A single turn carries every row of the set below to another of its rows. Some are shown first; where does it send the rows asked next?
vabe: -34; -29; 38; 37; 2; 24; -3; -22; 31; -5; 18; 12; 14
mil: -13; 17; -17; 18; 22; 12; 26; -9; 32; 6; 35; 27; 22
satun: -5; -12; -9; 13; 7; 31; 8; -27; 20; 44; 2; 31; 25
Tirap: -2; -5; -1; 20; 15; 37; 1; -24; 10; 42; -6; 29; 24
zipo: -17; 1; -1; 37; 36; 14; 20; 4; 17; 1; -16; 26; 28
Nus: -16; -7; 18; 29; 13; 39; -32; -28; 31; -10; 31; 10; 29
gomo: -6; -6; -7; 11; 11; 34; 21; -9; 26; 44; 2; 28; 22
boru: -31; -27; 37; 30; 1; 22; -8; -19; 34; -8; 22; 8; 12
tov: -16; 1; 2; 45; 54; 15; 14; -4; 20; 0; -3; 24; 10
tek: -21; -26; 28; 24; 27; 45; -16; -12; 47; 5; 26; 2; 1
vuna: -19; 5; -14; 23; 24; 2; 26; -20; 33; 5; 40; 30; 12
Fenek: -13; 9; -5; 20; 13; 6; 29; -27; 24; 12; 43; 31; 10
pib: -16; -10; 19; 22; 11; 37; -34; -25; 32; -11; 28; 7; 26
bug: -16; -7; -4; 43; 50; 16; 7; -5; 22; 5; -16; 27; 20
lofu: -21; -24; 25; 27; 29; 50; -14; -16; 48; 10; 29; 5; 1

tov goes to Fenek
vabe goes to Nus
boru goes to pib
Now find these:
zipo goes to mil
satun goes to bug

